One turn sends every row of this set to another row. A few are shown first. Where does it send the rows asked after them?
maso: 1.69; -2.06; -0.61; -1.50; -3.61; -3.42; -2.32; -0.09; 0.33; 4.28; 1.24; 2.24; -2.62; -4.27; 2.06; 1.13; 0.33; -0.45; -4.59; 1.40; -0.93; 0.73
sizam: -1.47; 0.47; -0.15; 1.20; -2.83; -0.06; -2.92; 1.07; 0.19; -0.03; -0.36; 2.30; 0.10; -0.01; -2.27; 1.80; -2.38; -4.36; 0.15; 1.29; -4.80; 0.05
dodi: 0.15; 0.67; 4.39; -0.81; 0.10; -2.15; -2.21; -0.50; -1.78; 0.50; -1.74; -2.01; 4.33; 1.19; 0.72; -0.75; 1.32; -2.82; -0.94; 3.86; 0.95; -0.48
dela: 0.40; 0.93; 4.21; -0.31; -0.85; -1.90; -2.97; -0.15; -0.63; -0.14; -1.33; -2.75; 4.10; 1.36; 1.80; -0.62; 0.11; -2.52; -0.39; 3.67; -0.29; -1.27
Kob: 0.18; -2.53; 0.50; 0.22; 3.37; 0.53; 3.43; -2.43; -1.56; 1.50; -1.44; -1.94; -4.81; -0.20; -1.92; 0.03; 2.14; 1.22; -1.20; 1.58; -2.13; 2.19
Taf: -1.92; 0.37; -2.88; -4.28; 1.81; -1.67; -1.29; 2.51; -0.35; -2.24; -0.16; 2.27; 0.48; -3.97; 2.03; 3.89; 1.42; -0.23; -2.27; 1.95; 1.20; 3.84
nuroz: 0.02; -4.26; -0.83; -1.60; -2.35; -3.43; 2.48; 1.30; 0.43; -1.07; 0.39; -0.82; 2.56; -3.06; -1.10; -0.81; 1.18; 2.54; -0.93; 0.89; -0.41; -4.42
buzer: -1.33; -2.02; 3.64; 0.09; 3.18; -0.57; 1.64; 5.15; -0.97; 1.35; -0.16; 2.43; 0.59; 0.35; -0.63; 3.03; 2.57; 2.84; 0.15; -2.12; 0.85; 1.22
farut: 1.88; 1.23; -2.44; 0.67; -2.01; 1.86; 2.80; -1.23; -0.14; 2.18; 0.11; -0.05; -2.42; -1.85; 5.04; -0.33; 0.52; -0.03; -2.71; 4.00; 1.70; -3.50
vis: 3.15; 0.16; -0.78; -3.83; -0.99; 2.42; 0.43; -1.17; -2.09; -0.13; 3.73; 2.64; -0.56; 0.96; 2.08; -0.61; -3.13; -1.00; -0.05; -2.30; -1.06; -0.78
mir: -1.53; -4.39; -0.82; -3.41; -1.98; -2.83; 3.96; 1.45; 1.00; -1.63; 1.27; -1.38; -0.72; -4.15; 0.80; -1.25; 0.64; 2.42; -0.33; 1.99; -1.14; -1.83
miro: -2.37; 0.61; -3.59; -4.55; 2.19; -1.85; 0.01; 2.23; 0.49; -1.01; 0.10; 1.18; 0.30; -4.52; 1.63; 4.20; 2.20; 1.06; -1.43; 1.11; 1.25; 2.83
sunu: 1.98; 2.38; 0.04; 2.15; -0.75; 0.06; -0.32; 2.64; 0.56; 4.80; -4.04; 1.12; 0.53; -1.04; 1.90; 2.28; -1.11; -2.45; -3.00; -0.71; 1.58; 1.56
vol: -1.71; 0.78; -0.17; 1.63; -1.57; 1.27; -2.50; 1.72; 2.97; 0.49; 0.66; 0.00; -1.37; -1.07; -3.99; 0.46; -1.08; -2.78; -0.56; 0.63; -4.65; 1.62
malo: -4.73; 2.72; -2.78; -0.17; 0.83; 1.67; -1.67; -0.87; 0.83; 0.10; 1.47; 2.07; 0.59; 2.69; 0.86; -1.10; 1.19; 3.77; -0.59; 4.29; -0.62; -0.74
lazi: -0.45; -3.46; 1.03; 0.55; 2.89; 0.94; 3.80; -2.12; -1.18; 1.86; -1.06; -1.46; -4.01; -1.33; -1.75; 2.19; 2.29; 1.62; -1.27; 1.92; -2.38; 2.55
Zota: -0.71; -0.98; 3.41; 0.65; -0.49; -0.76; 3.39; 4.31; -0.97; 0.77; 1.33; 2.29; 0.94; 1.68; 0.53; 3.04; 1.99; 2.33; 2.41; -2.60; 1.36; 1.22
dupo: 0.12; 2.68; 1.61; 1.71; 1.37; -2.01; 0.70; 0.69; -1.29; 4.38; 2.64; -1.55; -1.39; 0.65; 4.45; 0.69; 2.38; 3.02; -4.58; 0.49; 0.67; 2.09
Selog: 3.62; 0.49; -0.69; -2.74; -0.38; 2.25; -0.24; -1.13; -0.84; 1.19; 3.58; 3.50; 0.76; 1.99; 2.12; -1.26; -2.55; -0.63; 0.65; -1.74; -1.56; -1.08
fani: -2.78; 3.18; -2.67; 1.41; 1.98; 1.42; -1.39; -2.00; -0.22; 0.21; 2.80; -0.28; 1.65; 2.62; 0.45; -2.93; 0.19; 2.17; 1.06; 2.47; 1.04; -1.20

Kob goes to vis
nuroz goes to vol
fani goes to mir
Where do these go?
sunu goes to dupo
dela goes to lazi

One turn sends every row of this set to another row. A few are shown first. Where does it send the rows asked after them?
Zeza: 0.63; 3.86; -2.10; 2.06; 0.40; -1.09; -0.06; -0.40; -1.44; -0.17; -1.43; -4.55; 0.11; 3.20; 1.20; 3.55; 0.03; 2.64; -1.35; -1.71; -1.81; 1.38; -1.51; 1.46; -0.65; 1.21; 0.74; -0.51; 0.22; -1.34; 0.26; 4.99; -0.77; 1.06; -0.44; -0.08; 3.90; -6.02; 2.75; 0.23; -1.82; 1.12; -0.99
durin: -2.10; -3.57; 0.08; -2.40; 1.72; -4.24; 1.90; 1.05; -0.02; 1.34; 4.31; -1.64; -0.16; -1.79; -1.71; -1.29; -0.52; -1.72; 0.63; -0.36; 2.02; 0.72; 2.07; -2.04; 1.12; -1.73; -0.75; 1.94; -2.75; -1.02; 1.14; -0.89; -0.25; -2.85; 0.32; 1.67; -0.82; -0.97; -7.13; 2.78; 1.43; 1.35; -0.93
Rad: -1.28; -1.68; 1.66; -2.19; 0.88; -3.80; -5.57; 1.66; 2.33; -1.68; -1.91; 0.79; -0.78; 4.40; -1.57; -1.94; -0.29; -0.96; 0.61; 2.28; 0.43; 0.28; 2.47; -0.30; 1.40; -0.01; 0.66; 1.06; -0.24; -0.17; -2.65; -0.24; 4.48; -0.88; 0.44; -1.66; -3.63; -0.48; 1.68; 3.80; 1.57; 2.79; -1.31
zib: 2.70; -2.24; 1.26; -1.00; -0.08; 3.95; -2.94; -0.47; -2.41; 3.51; 1.38; -0.40; 0.11; -2.52; -1.77; -1.37; 0.56; -1.94; -0.42; -1.89; 2.43; 1.46; 1.24; -3.24; 0.20; 0.11; -1.61; 2.00; -1.41; 1.51; 1.21; 2.49; -3.28; -1.64; -0.03; 4.51; 2.94; -0.30; 3.33; -0.96; 0.27; 1.87; 1.59
rega: -0.25; 0.03; 1.11; -0.75; -0.68; -0.19; 1.67; -2.16; 3.72; -2.05; 6.29; 1.46; -0.38; -2.39; 1.55; -1.44; 0.69; 1.09; 2.05; 3.16; 0.29; -1.96; 1.51; 3.00; 0.15; -0.31; 1.15; -0.61; -1.16; 1.13; 0.49; -0.62; 2.87; 1.43; 0.21; 3.04; -2.66; -0.37; -5.46; -0.81; 0.81; 0.87; -3.14
dafe: 3.61; -0.90; 1.93; -1.07; -1.06; 5.12; -3.32; -2.24; 0.08; 1.98; 2.60; 2.16; 0.08; -2.82; -0.97; -0.70; 0.39; -1.82; 0.81; -0.16; 2.01; -0.14; 1.67; -1.74; -0.22; 0.10; -1.00; 1.15; -0.75; 2.37; 0.38; 2.37; -2.40; -0.58; 0.05; 4.14; 1.72; 0.31; 5.46; -2.05; 0.85; 1.98; 0.44
par: -2.31; -1.20; 0.33; -1.18; 0.36; -0.48; 8.99; -2.84; -0.82; 0.31; 0.97; 2.15; -0.65; -2.24; -0.39; 1.84; -0.57; 0.65; -0.15; 0.35; 0.28; 1.00; 1.02; 0.59; -0.07; 0.30; 0.13; -0.93; -0.83; 0.01; 0.45; -4.49; -0.85; 0.74; 0.27; -4.05; -0.50; 0.53; 2.94; -0.90; -0.50; -3.79; -1.97
Ret: 3.16; -1.90; 1.76; -1.64; -0.35; 3.93; -3.40; -1.35; -0.99; 2.92; 2.03; 1.18; 0.07; -2.62; -1.94; -0.65; 0.13; -2.68; 0.17; -1.18; 2.59; 0.72; 2.00; -2.87; -0.08; -0.33; -1.44; 1.87; -1.19; 1.79; 0.76; 2.49; -3.27; -1.80; -0.18; 3.84; 2.29; 0.12; 4.76; -1.17; 0.94; 2.07; 0.98
Fik: -2.06; -2.28; 1.14; -2.00; 1.26; -4.16; -5.08; 3.04; 0.52; -0.54; -2.59; -1.24; -0.85; 4.46; -1.93; -2.72; 0.17; -0.68; -0.27; 0.87; 0.70; 1.35; 1.77; -1.10; 1.67; 0.37; 0.27; 1.33; -0.63; -0.77; -2.12; -0.09; 4.14; -1.61; 0.52; -1.06; -2.78; -1.10; -0.08; 4.16; 0.79; 2.65; -0.23
zam: -2.26; -0.40; 0.20; -0.50; -0.12; 0.65; 9.04; -2.96; -1.09; -0.09; 0.71; 1.76; -0.72; -2.06; 0.53; 1.31; 0.16; 1.51; -0.44; 0.78; -0.28; 0.77; 0.49; 1.61; -0.25; 1.14; 0.27; -1.57; -0.56; 0.34; 0.68; -4.21; -0.05; 1.48; 0.45; -3.38; -0.38; 0.35; 2.19; -1.77; -1.24; -3.87; -2.07
Zamu: -2.10; -2.16; -0.50; -0.86; 0.76; -2.42; 2.22; 1.30; -1.20; 0.88; 4.05; -3.16; -0.35; -2.11; 0.09; -2.61; 0.82; 0.73; -0.17; -0.06; 1.07; 0.73; 0.76; -0.01; 0.80; -0.29; -0.07; 0.85; -2.39; -0.61; 1.69; -0.34; 1.30; -1.16; 0.67; 4.04; -0.28; -1.80; -9.43; 1.19; -0.46; 0.88; -0.81
pamul: 3.69; -0.28; 1.64; -0.22; -1.47; 5.94; -3.06; -2.33; -0.40; 1.92; 2.46; 1.48; 0.11; -2.95; 0.06; -1.21; 1.28; -0.40; 0.34; 0.23; 1.69; -0.04; 0.84; -0.61; -0.51; 0.80; -0.71; 0.63; -0.74; 2.54; 0.93; 2.75; -1.58; 0.26; 0.10; 5.25; 1.88; -0.09; 4.36; -2.94; -0.18; 1.85; 0.39
Tazor: 0.39; 2.24; -1.47; 0.04; 1.79; -3.46; -0.32; -0.61; -0.47; 0.40; -0.95; -2.99; 0.27; 3.65; -0.99; 4.96; -1.91; -0.44; 0.13; -2.20; -0.60; 1.81; 0.29; -0.92; -0.25; -0.86; 0.16; 0.91; -0.02; -1.80; -0.30; 4.24; -2.60; -1.09; -0.72; -3.03; 3.23; -4.84; 5.38; 2.35; 0.59; 1.57; -1.15
tifar: -2.25; -1.56; 0.42; -0.98; 0.84; -3.36; -4.68; 3.40; -0.83; -0.60; -3.07; -2.57; -0.93; 4.44; -0.91; -3.44; 0.83; 1.00; -1.30; 0.68; -0.03; 1.66; 1.09; -0.21; 1.68; 1.39; 0.55; 0.71; -0.90; -0.76; -1.65; 0.44; 5.02; -0.95; 0.74; 0.39; -2.22; -1.90; -1.92; 3.73; -0.50; 2.56; 0.17
Vezav: -1.04; -2.91; 1.17; -3.17; 1.47; -4.04; 1.41; -0.76; 2.71; 0.08; 5.92; 1.21; -0.13; -1.89; -1.96; -0.28; -1.06; -2.92; 2.39; 1.11; 2.19; -0.40; 3.32; -1.63; 0.82; -2.69; -0.30; 2.00; -2.12; -0.30; 0.47; -1.49; -0.21; -2.29; 0.18; 0.29; -2.22; 0.25; -4.11; 2.49; 2.94; 1.36; -2.29
sipi: -2.54; -0.39; -0.24; -0.12; -0.19; 0.61; 9.24; -2.18; -2.11; 0.58; 0.12; 0.50; -0.66; -2.32; 0.75; 0.82; 0.37; 2.18; -1.13; 0.11; -0.22; 1.43; -0.15; 1.69; -0.27; 1.52; 0.16; -1.55; -0.80; 0.05; 1.01; -4.04; 0.08; 1.57; 0.53; -2.52; 0.15; -0.31; 0.67; -1.72; -1.98; -3.98; -1.68
fedav: -2.68; -1.85; -0.08; -1.45; 0.84; -1.18; 8.85; -2.09; -1.75; 1.15; 0.14; 1.37; -0.56; -2.28; -1.02; 1.77; -0.52; 0.06; -0.79; -0.37; 0.65; 1.74; 0.98; -0.29; 0.08; -0.08; -0.39; -0.43; -0.98; -0.42; 0.76; -4.47; -1.26; -0.04; 0.32; -4.27; -0.06; 0.38; 2.10; -0.24; -0.37; -3.73; -1.56
pipa: 1.21; 2.95; -0.83; 0.20; 1.21; -2.52; -0.58; -1.99; 1.39; -0.86; 0.11; -0.93; 0.16; 3.49; -0.36; 5.64; -1.94; -0.46; 1.00; -0.72; -0.91; 0.76; 0.38; 0.37; -0.51; -1.03; 0.81; 0.51; 0.54; -1.14; -0.64; 4.09; -2.11; 0.05; -0.78; -3.49; 2.35; -4.35; 7.13; 1.53; 1.04; 1.42; -2.20
kopun: -2.93; -1.84; -0.33; -0.94; 0.78; -0.92; 9.18; -1.47; -2.89; 1.33; -0.35; 0.04; -0.72; -2.22; -0.78; 1.24; -0.06; 0.69; -1.21; -1.05; 0.52; 2.17; 0.53; -0.30; 0.11; 0.51; -0.34; -0.64; -1.15; -0.72; 1.09; -4.27; -1.34; -0.19; 0.41; -3.51; 0.57; -0.25; 0.88; -0.28; -1.02; -3.84; -0.85
loti: -1.79; -0.26; 0.69; -0.34; 0.01; -1.86; -4.56; 2.98; -0.14; -1.35; -2.98; -2.05; -0.87; 4.11; 0.22; -3.80; 1.52; 2.27; -1.21; 1.69; -0.74; 0.87; 0.48; 1.53; 1.30; 2.01; 1.11; -0.20; -0.07; -0.15; -1.49; 0.70; 6.08; 0.45; 0.61; 1.15; -2.48; -2.00; -2.14; 2.24; -1.17; 2.47; -0.64
vitob: -1.00; -0.44; 1.84; -1.44; -0.02; -2.11; -5.35; 0.76; 3.12; -2.51; -1.37; 1.19; -0.70; 4.08; -0.22; -2.57; 0.36; 0.64; 0.51; 3.11; -0.25; -0.37; 1.86; 1.60; 1.20; 0.70; 1.14; 0.16; 0.36; 0.51; -2.63; -0.02; 5.88; 0.62; 0.40; -1.05; -3.94; -0.66; 1.51; 2.53; 0.91; 2.68; -1.79
Gadi: -0.42; -1.44; 1.68; -2.24; 0.21; -2.13; 1.32; -2.53; 4.77; -1.57; 6.74; 2.83; -0.42; -2.01; -0.24; -0.43; -0.75; -1.37; 3.09; 3.04; 1.34; -1.80; 2.95; 0.95; 0.36; -1.92; 0.37; 0.73; -1.24; 0.69; 0.13; -1.15; 1.36; -0.30; 0.11; 0.72; -3.11; 0.56; -3.16; 0.77; 2.68; 1.22; -3.44
fur: -3.13; -1.18; -0.70; -0.47; 0.32; -0.13; 9.42; -1.51; -3.06; 0.91; -0.41; -0.33; -0.54; -2.11; 0.07; 0.70; 0.44; 1.65; -1.57; -0.81; -0.05; 2.02; -0.15; 0.78; 0.02; 1.26; -0.07; -1.24; -1.08; -0.51; 1.37; -3.98; -0.51; 0.66; 0.54; -2.49; 0.71; -0.67; 0.14; -1.12; -2.03; -3.86; -0.95
tur: 0.08; 2.56; -2.08; 1.09; 1.38; -2.61; 0.01; 0.26; -2.00; 0.80; -1.61; -4.82; 0.36; 3.32; -0.11; 4.10; -0.84; 0.93; -1.03; -2.75; -1.06; 2.11; -0.73; -0.14; -0.23; 0.21; 0.36; 0.33; -0.16; -1.95; 0.25; 4.60; -2.06; -0.66; -0.56; -1.27; 3.91; -5.66; 3.26; 1.80; -0.87; 1.34; -0.50
voze: -1.19; -0.34; 0.01; -0.13; -0.56; -0.42; 2.18; -0.39; 0.83; -0.90; 4.99; -1.50; -0.34; -2.36; 1.72; -2.67; 1.54; 2.25; 0.49; 1.76; 0.25; -0.68; 0.38; 2.58; 0.28; 0.73; 0.66; -0.49; -1.60; 0.52; 1.48; -0.34; 2.89; 0.91; 0.57; 4.57; -1.19; -1.57; -8.61; -0.63; -0.84; 0.91; -2.01
Fepo: 1.18; 4.78; -1.56; 2.00; 0.03; -0.38; -0.08; -1.76; 0.48; -1.40; -0.55; -2.63; 0.26; 3.08; 2.02; 4.04; -0.25; 2.78; -0.37; -0.46; -2.28; 0.56; -1.50; 2.74; -0.78; 1.13; 1.09; -1.07; 1.01; -0.68; 0.00; 4.81; -0.14; 2.10; -0.57; -0.52; 2.65; -5.22; 4.31; -0.50; -1.31; 1.45; -1.97
rifu: -1.18; 0.11; 1.25; -0.48; -0.50; -1.30; -5.02; 1.29; 1.92; -2.29; -1.98; -0.26; -0.79; 4.11; 0.77; -3.14; 1.31; 2.11; -0.15; 2.98; -0.76; -0.06; 0.74; 2.53; 1.12; 1.84; 1.50; -0.51; 0.07; 0.58; -2.08; 0.40; 6.47; 1.37; 0.60; 0.60; -3.37; -1.54; -0.41; 1.74; -0.62; 2.45; -1.43
Sope: 2.97; -0.58; 1.07; 0.10; -1.35; 5.98; -2.83; -1.28; -2.02; 2.28; 1.69; -0.24; 0.00; -2.85; 0.23; -1.82; 1.51; 0.02; -0.64; -0.78; 1.56; 0.52; 0.48; -0.85; -0.31; 1.36; -0.92; 0.60; -0.86; 2.15; 1.48; 2.84; -1.70; -0.07; 0.19; 6.07; 2.60; -0.45; 2.56; -2.71; -0.84; 1.79; 1.15
zaten: 2.58; -1.36; 0.93; -0.24; -0.67; 4.95; -2.76; -0.33; -3.03; 3.19; 1.06; -1.02; 0.15; -2.74; -0.96; -1.75; 1.36; -0.56; -0.89; -1.74; 1.97; 1.36; 0.51; -1.80; -0.07; 0.98; -1.41; 1.16; -1.23; 1.57; 1.54; 2.92; -2.42; -1.01; 0.14; 5.73; 3.23; -1.00; 2.26; -1.67; -0.76; 1.89; 1.62
lizep: 1.37; 4.24; -0.63; 1.02; -0.01; -0.79; -0.58; -2.61; 2.03; -1.46; 0.43; -0.78; 0.14; 3.11; 0.98; 5.17; -1.19; 1.25; 0.83; 0.12; -1.65; -0.13; -0.09; 2.09; -0.86; 0.13; 1.07; -0.61; 1.12; -0.53; -0.65; 4.44; -0.97; 1.51; -0.84; -2.16; 2.03; -4.50; 6.50; -0.14; 0.17; 1.24; -2.49

zib goes to zaten
loti goes to rifu
pipa goes to Tazor
Where do these go?
Zamu goes to voze
zam goes to par

